In the rows, 128 means zero.
One turn sends every row of this set to another row. A few are shown first. Where does it send the rows asked after them?
Mapef: [ 98  95 139 106 112 139  83 128 125 123 111  97 122  95 150 113 142 138
 139 119 159]
Potom: [135 142 132 140 130 141  97 134  98 157 102 125 142 141 129 168 123 122
 130 136 133]
nafi: [117 139 109 135 132 150 104 133 150 110 119 102  91 140 109 102 148 128
 128 132 163]
Gemel: [114 115 132  98 132 142 102 147 165 103 126 138 126 146 122 105 133 109
 114 112 130]
lak: [113 103 104 123 125 164 108 121 134 126 135 131 109 113 140 171 163 111
 145 114 144]
vez: [104 152 136 131 125 116 133 116 139 134 140 126 152 126 141 140 135 163
 157 120 105]
gof: [129 135 148 114 137 111 121 108 138 131 114 104 142  91 144  99  95 138
 132 143 138]
Pof: [123 124 154 132 149 160 136  82 126 128 142 108 108 136 148 105 126 115
 124 152 115]
Pudu: [109 134 157 138  94 136 100 147  95 135 134 111 147 136 130 145 113 134
 143 133 139]
kosuk: [108 123 113  96 126 135 117 106 142 115 124 101 166 137 121 130 141 145
 163 117 123]
magok: [111 109 156  90 133 155 120 127 139 133 128 137 132 113 128 143 135 134
 154 180 134]
zoli: [139 147 160 107 150 155 114 115 136 111 114 127 142 142 139 105 155 111
 128 138 108]
zopig: [141 130 111 165 141 118 128 111 146 164 113 127 117 127 145 137 131 149
 142 127 156]
Naf: [107 108 130 141 149 168 115  92 162 117 128 124 114 119 125 120 139 113
  99 146 157]
dogup: [112 129 129 143 131 138 116 134  99 166 111  90 123 130 154 156 125  99
 132 136 147]
zub: [101 145 159 138 147 113 112 105 125 139 116 143 116  91 141 125 121 139
 132 148 162]
vire: [ 74 105 165 117 137 120 123 121 110 116 132 113 117 112 121 135 142 119
 158 131 137]
Fem: [146 109 151 134 119 135 106 134 139 143 124 145  90  89 151 143 121 121
 110 141 141]
Dib: [133 125 145 107 132 113 123 116 139 144 122  99 145  94 133 102  94 147
 133 143 140]
poka: [147 132 110 124 145 137 150 109 150 148 147 134 133 112 122 159 115 119
 138 139 123]
devak: [144 124 108 140 112 117 102 113 141 127 118 109 123 114 143 131 126 131
 118  77 132]
Lugi: [108 105 131 116 167 157 121  84 140 129 150 123 119 131 130 102 129 110
 119 141 119]
kubi: [ 96 119 140 105 131 138 122 120 138 159 124 157 117 151 143 163 138 145
 152 143 136]
buk: [133 115 106 136 110 128 101 109 136 126 125 113 127 114 158 134 119 131
 127  77 134]
zikuz: [117  98 105 121 120 158 112 123 140 135 142 125 102 127 128 167 169 118
 146 121 142]
tufoz: [123 123 142 153 107 149 101 143  99 136 108 106 150 142 144 162 129 121
 143 130 133]
kodet: [128 121 141 131 132 166 111 114 170 137 130 130 132 125 155 115 141 149
  99 141  98]
Mesip: [131 129 158 151 123  98 118 141 136 121 106 106 141 104 139 123 143 132
 132 100 129]
gopa: [104 139 140 146 110 131 123 133 103 143 132  85 144 126 148 143 124 100
 138 125 161]
Mal: [110 104 126 120 115 158 118 129 180 123 130 130 114 152 141 127 118 134
 100 119 115]
nunad: [117 132 135 126  96 154 112 138 163 125 125 119  87 156 136 124 127 148
 104 123 129]
Siriv: [117 109 109 126 155 141 111 125 146 124 153 105 111 129 130  76 126 129
 138 133 115]
vib: [129 141 162 138 114 176 122 110 157 123 128 127 122 134 151 127 155 141
 107 151 117]
kes: [109 151 124 127 137 136 110 136 100 181 129 103 122 125 133 151 133 122
 136 153 147]
lado: [112 132 137 144 123 164 130  88 151 116 138 119  95 141 122 130 131 117
 103 136 160]
tosu: [121 110 153  90 138 150 121 135 139 138 126 133 136 101 113 144 135 135
 147 177 135]
puvo: [151 137 110 133 136 136 149 100 157 147 148 136 138 119 132 150 119 126
 140 141 132]
Nuzom: [120 152 148 126 118 126  94 137  94 157 128 130 140 136 117 149 109 136
 130 138 138]
mumi: [114  90 117 144 131 125 138 127 131 142 128  97 120 148 127 146 153 129
 167 111 132]
Lobam: [132 131 147 108 151 150  93 132 155 116 126 139 144 119 136  92 156 125
 113 133 112]
mapi: [127 137 131  95 132 133 105 144 143 113 110 119 107 163 125 100 127 116
 125 110 121]
vara: [127 130 125 124 157 146 110 127 125 121 123  91 104 136 134  78 142 127
 149 148 117]
Redav: [123  95 163 124 128 120 108 145 134 147  89 137 106 128 142 147 146 115
 126 121 160]
sigu: [ 93  93 143 102 120 133  84 130 121 119 107  95 107  98 140 116 145 129
 137 122 148]
nak: [100 160 134 131 116 129 116 134 105 158 149  97 144 122 125 138 131 123
 143 140 161]
Manu: [144 113 138 138 127 141 108 137 134 142 123 141  93  79 154 151 120 123
 114 139 128]
fevu: [115 112 107 152 137 152 106 134 169 111 130 106 107 117 125  94 135 132
 118 138 154]
toko: [110 114 120  90 121 137 115 107 141 123 127 105 170 136 117 127 134 144
 159 115 142]

fevu -> Gemel
Potom -> dogup
zikuz -> devak
Now these:
nafi -> mapi
Mesip -> vire
tosu -> poka

